Where one turn sends some rows of the set: a few examples, then the rows asked
pem: [-0.55  1.11  0.20 -1.05 -1.17 -0.26  2.74  2.83  1.92 -1.12 -1.77 -0.57
 -0.91 -1.85  1.28  0.74  1.66  3.51 -1.70  1.15  3.65  1.29  1.12]
Purin: [-2.24  2.34 -0.24  0.84 -2.20  0.88  0.50  0.66  1.46 -2.88 -2.44  0.45
 -0.10 -1.60  0.24  0.83  0.76  1.92 -3.79 -1.65 -0.45 -1.31  2.44]
gabok: [-0.98  1.44 -0.65  1.19 -2.77  1.19  0.97  1.06 -0.18 -2.40  0.30 -0.79
 -0.86 -0.94  0.52  0.63  3.75  0.98 -2.57 -2.00 -1.45  0.74  1.69]
sefu: [-1.37  2.22  0.22  0.67 -0.43 -0.13 -0.02 -0.16 -0.85 -2.08 -0.23 -0.85
  0.49  1.23 -1.80 -0.24  1.96  2.36 -4.09 -0.90  3.35  2.88  2.53]
lami: [-1.19  2.23 -1.41  0.82 -1.24  1.88  2.62  1.56  1.18 -1.40 -2.92 -0.81
  0.24 -1.57 -0.69 -0.12  0.62  0.55 -4.11 -1.80  0.09 -0.31 -0.02]
dum: [-1.51  0.76 -0.36  1.09 -0.57 -0.33  2.01  0.35  0.15 -3.24 -1.93 -2.19
 -1.75  1.07 -2.16  0.23 -1.33 -0.48 -0.80  2.25  2.58 -0.47  1.72]
dumal: [-2.39  2.05  0.40  0.26  0.25 -0.01  1.31  5.21 -1.09 -1.38 -2.31 -1.24
 -0.78 -0.10  0.40 -0.40  1.44  2.05 -1.60 -1.68  4.30 -0.29  2.08]
kupe: [ 0.01  3.67  0.50  3.42  0.20  0.56  1.01  1.87  0.65 -2.79 -0.27 -1.28
 -1.44 -0.59 -0.88  0.17  0.58 -0.40  0.45 -0.36  0.37 -2.46  1.23]
Dos: [-1.32  1.15  1.18 -1.39 -0.60  0.39  2.04  0.67  0.43 -2.35 -0.61 -1.23
  0.01 -1.75  0.81 -0.07  3.10  1.77 -5.44  1.14  3.03  1.76  1.05]
Fef: [ 0.96  0.87  0.01  0.97 -2.10  0.00  1.10  2.02  0.48 -1.21 -0.06 -0.89
 -1.66  1.06 -0.45 -1.02  1.07  2.55 -2.04 -1.96  4.77  1.93  2.34]
zutap: [ 1.59  3.09  1.67  1.84 -1.38 -0.99  0.63  1.26  1.36 -5.12 -1.17 -1.56
 -1.58  0.50 -1.34  0.64  1.41  0.77 -0.19 -0.25 -0.40  0.03  1.47]
Fenu: [-2.17  1.27 -0.02  2.54 -0.15  0.95  2.45  1.87 -0.32 -3.47 -3.79 -0.46
 -1.12 -2.13  1.29 -0.92  2.90  2.57 -1.76  0.18  2.16 -1.89  0.72]
Gek: [-0.32 -0.50 -0.19  1.35 -1.43 -1.71  3.02  0.16  0.10 -1.76 -0.97 -1.28
 -3.30 -1.26 -1.46  0.70  2.49  2.28 -1.71 -0.37  0.77  1.89  0.25]
pob: [-0.71  1.12  1.29  1.72  1.26  1.16  1.18 -1.86  0.96 -0.57 -1.06 -0.40
 -0.80 -0.75  1.73 -0.11  1.41  2.10 -2.44  0.30  3.04  2.06  0.47]
gidos: [-0.45  0.06 -0.84  2.29 -0.71  1.24  1.88  2.68  0.36 -4.45 -2.21 -2.61
 -1.70 -0.73 -1.41 -0.08  0.06  0.20 -2.26  2.18  1.67 -0.55  4.14]
mas: [ 0.31  1.61 -0.48  0.14 -2.26  1.09  2.23  2.23  0.59 -2.86 -2.10 -1.26
  0.17 -0.11 -0.70 -0.25  2.47  0.52 -3.89 -2.22 -0.95  2.06  0.38]
Kipel: [-3.10  2.60 -0.45  0.97  1.47  1.07  1.20  3.00 -1.45 -0.96 -0.42 -0.43
  1.09 -1.13 -0.27 -0.49  2.07  0.88 -4.30  0.15  2.80  0.25  2.71]
Vum: [ 0.27  1.22  1.25  0.75  0.25  0.28 -0.75 -1.05 -0.23 -3.63 -0.41  0.14
 -2.81  0.39 -1.50 -0.11  0.60  2.81 -0.53  0.50  3.20  0.36  3.32]
Dinug: [-0.40  0.60  2.61 -1.83  0.74 -0.29  1.47  1.46 -0.17 -4.12 -0.48 -0.05
 -2.85 -1.67  1.10 -0.02  2.15  1.02 -1.39  2.46  2.20 -0.17  2.03]
Rivus: [-1.08  0.66  1.89  2.04  1.79 -0.33  0.34  1.67 -0.71 -0.76 -1.19 -1.57
 -2.17 -0.48 -0.60 -0.33  0.48  1.05 -4.57 -2.47  1.66  2.24  3.41]
nafam: [-0.29  0.77  2.54  0.42  3.37  1.59  1.70  2.25 -0.04 -2.16  0.19 -2.40
 -2.24 -0.60  0.11  0.63 -0.53  0.69 -0.82 -0.42  2.47 -1.11  1.57]
Suz: [-1.45  1.30  0.54  1.11  2.22  0.91  0.20  3.15 -1.88 -2.32  0.16 -0.78
 -3.12 -1.67 -1.01 -0.21  1.25  1.07 -1.03  0.31  1.84 -1.13  4.23]
gib: [ 0.68  2.16  2.03  1.07 -0.63 -0.21  2.14  2.11  1.86 -3.91 -1.23 -2.50
 -2.63 -2.59 -0.43  0.60  0.90 -0.36 -1.96 -0.10 -0.18 -2.05  0.70]
pon: [-1.12  3.19 -0.96  0.78 -1.51  1.22  1.92  1.41 -0.26 -1.96 -2.25 -0.02
  1.24  1.41 -0.50 -0.71  1.34 -0.04 -2.17 -1.97  0.36  0.76 -0.65]
suk: [ 1.06  0.37  3.27 -0.42  2.10  0.41  1.26  2.29  1.66 -4.36 -1.10 -1.41
 -1.52 -0.25  0.00  1.16 -0.44  2.30 -1.57  0.52  1.34  0.81  2.93]
pobe: [-1.72  1.85  2.45  0.98  1.91  0.05  0.97  3.06 -0.59 -2.58 -2.29  0.15
  0.49 -0.17  2.57 -0.32  2.53  1.14 -2.59  0.72  1.10  2.42  2.24]
Raz: [-2.68  2.37  0.73 -0.24 -2.14 -0.47  1.11  0.43 -0.58 -1.98 -0.14  0.54
 -0.79  0.56  0.40 -0.07  1.05 -0.90 -2.68 -2.22 -0.19 -0.87  0.27]
vata: [-0.95  1.31  0.45  2.83 -0.80 -2.05  2.08  2.91 -0.93 -3.03 -1.30  1.58
 -1.23  1.67 -0.97 -2.24  0.38  0.26 -2.20 -1.01  1.64  0.03  2.54]
bipo: [-0.56  0.10  0.00  1.01 -1.15  0.78  2.09  1.72 -1.07 -4.43 -1.26 -3.42
 -1.80  0.68 -0.37 -0.02  2.40 -0.44 -0.31  2.66  1.87  0.43  1.29]
fas: [ 1.32  1.26  1.59  1.81  2.30  2.22  0.61  1.60  0.13 -3.58  0.53 -1.32
 -0.85  1.20  0.06  0.27  0.63  2.22  0.47  0.19  2.09  0.82  2.76]

Purin moves to Raz
pobe moves to Rivus
kupe moves to zutap
Where do these go?
nafam moves to fas
dum moves to bipo
Fenu moves to vata
lami moves to pon
sefu moves to Dos
Suz moves to Vum
dumal moves to Fef

Where one turn sends some rows of the set: a few examples, then the rows asked
Vatat: [-0.99 -0.13 -0.30  0.47  0.99 -0.47 -0.44 -0.39  1.66 -2.32 -1.82  1.90
 -1.50 -1.32  0.33 -0.39]
gegid: [ 0.03  1.12  2.27 -0.80 -0.38 -2.70  1.74 -1.42 -0.04 -0.84  0.35 -1.07
 -1.76  1.16  0.32 -1.88]
vaned: [ 0.13 -0.21 -1.67 -0.53  0.39 -2.13  4.01 -2.03 -0.45  2.12  0.74  0.55
  0.70 -0.70 -0.44  0.62]
tuf: [ 0.64 -0.31 -2.10 -0.39  0.04 -0.50  2.88  0.19 -1.40  1.31  2.97 -0.74
 -0.03  0.30  0.02 -0.06]
mopap: [-0.86  1.59  2.70 -0.32 -0.25 -2.87  2.23 -0.60 -0.23 -0.88  1.35 -0.20
 -1.23  0.34 -0.13 -1.88]
kip: [ 0.49 -0.05  2.06 -2.56  2.71 -0.49 -0.10  0.30 -1.00 -1.04 -0.99  0.97
 -0.79 -2.22 -0.20 -1.74]
Ruza: [ 0.11 -1.51 -1.48 -1.25  3.20 -0.30  2.45 -1.64  1.54  1.91  0.21  1.20
 -3.00 -0.49  1.00 -0.25]
zeveb: [-1.23 -0.28  0.47 -0.45  1.50 -1.05 -0.72  0.18  1.67 -2.42 -0.26  0.55
 -1.77 -2.22  1.36 -1.15]
nanir: [ 0.72 -0.57  2.20 -2.12  2.30 -1.43 -0.78  0.12 -0.43 -1.67 -0.83  1.84
 -0.95 -1.98 -0.17 -0.83]
Ramo: [ 0.83  0.60  1.36 -0.85 -0.47  0.19  0.68 -0.91 -1.95 -1.06 -0.93 -1.45
  0.80 -0.86  0.10  0.92]
Nugin: [-0.30  0.66 -1.35 -0.43  0.61 -2.07  4.25 -1.34  0.60  2.07 -0.03  0.75
  0.74  0.09 -0.53  0.77]
zov: [ 0.78 -1.85 -1.86 -0.95  1.53  1.22  0.83 -1.60  0.67  1.18 -0.21  2.48
 -0.96 -0.80 -0.17 -2.42]
Tenaf: [ 0.08  1.47  1.89  0.59 -0.92 -0.61  1.54  0.22 -0.55 -0.64 -0.17 -1.43
 -0.44 -0.87  0.21  1.57]
lata: [ 0.44 -0.53  0.25 -0.93  0.83 -0.53  2.43 -1.01 -1.81  1.20  4.14 -0.51
 -0.36  0.27 -0.21 -0.97]
vibon: [ 0.16 -0.37 -2.20 -1.67  3.56  0.53  1.35 -0.38  0.61  1.00  1.25  1.05
 -2.85 -1.95  0.19 -0.63]
kevon: [ 0.40 -0.14 -0.41 -0.71  0.77 -0.59  3.17 -0.37 -2.02  1.77  3.57 -0.63
 -0.88 -0.44 -0.39 -1.11]
ruz: [-0.24 -1.50 -0.29  0.23  1.36 -0.80 -0.07 -0.76  0.47 -3.18 -1.17  2.20
 -1.12 -1.68  1.23 -0.48]
Tage: [ 0.20 -0.37 -2.03 -1.30  3.39 -1.46  2.08 -0.50  1.84  1.54  0.95  1.64
 -2.49 -1.56  1.09 -1.14]
Rodet: [ 0.29 -2.31 -1.77 -1.51  0.74  1.76  0.92 -1.51  0.75  1.27 -0.36  1.70
 -0.57  0.25  0.09 -1.98]
Senel: [-0.09 -0.86 -0.34 -0.56  0.89 -1.63  3.07 -1.25 -2.28  0.83  3.92  0.08
 -0.27  0.08  0.30  0.01]
bek: [-0.45  0.42 -1.23 -0.10  0.73 -2.08  3.84 -2.39 -0.15  1.05  0.95  1.14
  1.12 -0.67 -0.69  1.43]
kodem: [ 0.58  0.59  2.22 -0.45 -0.03 -0.29  0.50 -1.06 -2.01 -0.69 -1.10 -1.63
 -0.66  0.32  0.28  0.85]
nub: [ 0.27 -0.78 -1.11 -1.86  3.33 -1.48  2.60 -0.92  2.02  1.39  1.24  1.46
 -2.75 -0.92  0.98 -0.24]
duga: [-0.07  0.63  1.53 -0.78 -1.02 -0.44  0.70  0.24 -2.10 -0.72 -0.73 -1.25
  0.64 -0.92 -0.26  0.90]
mizik: [ 0.03 -1.64 -2.55 -1.09  0.97  1.64  1.29 -0.95  0.01  0.51 -0.36  2.58
 -0.23 -0.70 -0.59 -2.21]
Dena: [-0.62  0.94  2.46 -0.34 -0.99 -2.68  1.94 -1.25 -0.73 -0.79  0.57 -0.61
 -1.50  0.76 -0.73 -0.90]
zafud: [ 0.99 -0.97  1.85 -2.19  2.81 -0.90  0.57  0.02 -1.02 -2.03 -0.23  1.83
 -1.01 -2.76 -0.42 -0.82]
kiro: [-0.56 -0.87 -0.69  0.27  0.57 -0.57  0.50 -0.98  1.87 -3.14 -1.54  1.58
 -1.53 -1.23  0.44 -0.47]

kiro moves to nub
zafud moves to Rodet
duga moves to Vatat
Where do these go?
ruz moves to Ruza
Dena moves to nanir
mizik moves to Nugin
zeveb moves to vibon

Where one turn sends some rows of the set: a few examples, then the rows asked
bala: [ 0.43  1.12 -0.46 -0.22  1.00  3.13 -0.27 -1.86  0.83  0.60  0.11 -1.90
  0.88  1.11 -0.36 -0.06 -0.67  1.10]
Puv: [ 1.37  1.68  0.38 -0.89  0.70  2.23 -0.22 -0.37  0.54  0.78  2.02 -0.57
  1.49  1.40  0.25  2.46  0.08 -0.50]
futi: [-1.96  0.86  1.45  0.83  1.36 -0.04  0.11  0.35  0.07 -0.33 -2.67  0.54
  1.93  0.15  2.24 -1.43  0.65  0.59]
zomo: [ 1.15 -1.34  0.33  1.33  0.83 -1.06  0.85  0.97 -0.46 -0.72 -3.21  0.77
  1.78 -0.09  0.74 -0.49 -0.13  1.66]
tiro: [ 1.20  0.03  0.92 -0.97  0.72 -1.58  0.89  2.04 -1.04 -0.80 -0.65  0.88
  1.19  1.81  2.45  0.78  0.65  1.95]
meten: [-0.75 -2.16  0.45 -0.80 -0.53 -2.55  0.01 -0.69  0.16  0.47  0.28 -1.58
  0.49 -1.73  2.40  0.72 -0.49 -0.61]
bizep: [-0.81  0.70  0.20 -1.61 -1.02  0.90  0.83  1.28  1.15  0.84  0.56 -1.35
 -0.38  0.54  0.62 -2.24 -1.02 -3.22]
bemek: [ 0.72  0.35 -0.62 -0.51 -0.04 -1.64  1.94 -0.38  0.04  0.76 -0.21  1.75
 -0.64  0.82 -3.17 -0.70  0.08 -0.33]
zovo: [-0.31  0.45  2.60 -0.05  1.53 -1.61  0.42  1.90 -1.17 -0.23 -0.91  0.05
  2.43  0.84  2.35  0.65  0.13 -1.67]
pev: [ 2.88  0.74  0.12  0.88  0.74  1.62  1.10 -1.23  1.02 -0.07  0.17 -1.53
  1.42  0.13 -1.23  1.11 -0.87 -1.26]
fosav: [ 0.94 -2.11 -0.12  1.49 -1.06 -2.22  0.08 -0.44 -0.79  0.02 -0.46 -0.72
  0.00 -1.42  2.13  0.64  0.21  1.43]
tem: [ 0.51 -1.25 -0.04  0.50 -1.19 -2.04 -0.16 -0.07 -0.85  0.02  0.55 -0.56
 -0.36 -0.47  3.03  0.84  0.81  2.13]
Rasi: [-1.53 -0.40  0.35 -3.05  1.21 -1.09  0.70  0.47  0.93 -0.36 -1.38  0.23
  1.28  0.95  2.32 -0.72 -0.11  1.51]
zozi: [ 0.32  0.63  0.41  1.76 -1.37  2.22 -0.99  2.59 -1.74  1.45  0.19 -0.22
 -0.08  1.60  0.76 -1.27  0.05 -0.65]
Bome: [-0.91  0.56  0.14 -1.24 -1.04  0.98  0.89  1.02  1.30  0.80  0.08 -1.33
 -0.20  0.15  0.46 -2.54 -1.19 -3.07]
panaz: [-1.39 -0.36  1.15  2.10 -0.65 -1.35 -0.56 -0.90 -0.61  0.35 -0.47 -0.93
  0.49 -1.64  3.02 -0.23  0.85 -0.19]
kome: [ 0.16 -2.04  0.95 -1.59  1.53 -2.06  1.15  0.86  0.39 -0.17 -2.21 -0.38
  2.44 -0.46  0.68  0.10 -1.32 -0.94]
tesi: [-1.96  1.12  0.58 -1.35  0.91 -0.70  0.62 -0.71 -1.28  1.61  0.20 -0.46
 -0.52  2.05 -2.06 -2.00 -0.54 -0.72]
felu: [ 1.86 -1.43 -1.71 -1.20 -2.13  0.73  0.57  2.27  1.04  0.95  0.40  1.14
 -0.32  0.35 -0.50  0.05 -0.57 -0.18]
mez: [ 1.37  2.42 -0.24 -0.76  0.48  2.29  0.81 -1.37  1.31 -0.21  1.35 -1.02
  0.35  1.51  0.41  0.75  0.26  0.78]
gop: [ 0.60  0.28  0.46  2.12 -1.34  2.12 -0.95  2.66 -1.79  1.47 -0.10 -0.25
  0.08  1.27  0.37 -1.19 -0.16 -1.08]
zevav: [-0.87 -0.18  1.60  1.31 -0.66 -1.92 -0.44 -0.11 -1.18  0.40  0.71 -1.12
  0.46 -0.93  3.45  0.71  0.88 -0.68]
dis: [ 0.98  0.64 -0.38  1.08  0.81  3.00 -0.33 -1.66  1.31  0.73 -0.32 -0.53
  1.82 -0.22 -1.19  1.03 -0.32 -0.23]
lokor: [-1.13  0.88  0.28  1.09  0.27  0.08 -0.56  0.20 -1.76  2.07 -0.20  2.19
  0.36  1.36 -2.54 -0.27  0.74  0.02]
Fiba: [-0.62  0.95  0.74  0.63  0.38 -0.47 -0.39  0.84 -2.25  2.08  0.67  2.03
  0.46  1.86 -2.23  0.55  0.67 -0.55]
zunez: [-1.21  0.57  0.93 -1.02  1.11 -1.21  0.80 -0.37 -1.64  1.68  0.16 -0.75
 -0.21  1.76 -2.54 -1.47 -0.98 -1.75]
mumim: [ 2.18  0.53  0.56 -0.58  1.15  1.78  0.09 -0.55 -0.31  0.75  1.35 -2.41
  1.52  1.37 -0.58  1.78 -1.36 -1.14]
bezal: [ 1.47 -1.27 -1.92 -1.20 -2.21  1.05  0.46  1.95  1.28  0.95  0.16  1.34
 -0.46  0.37 -0.43 -0.34 -0.39  0.34]
boba: [-1.64 -1.55 -0.03 -1.07 -0.60 -1.84 -0.24 -1.22  0.63  0.41  0.05 -1.21
  0.04 -1.44  2.84  0.00  0.10  0.64]
magu: [ 0.49  0.99 -0.53 -1.47 -0.16 -1.68  1.87 -0.12 -0.07  0.72  0.77  1.85
 -0.94  1.55 -2.48 -0.41  0.44  0.12]

mumim moves to Puv
fosav moves to meten
Where do these go?
futi moves to zomo
bizep moves to zozi
magu moves to tesi

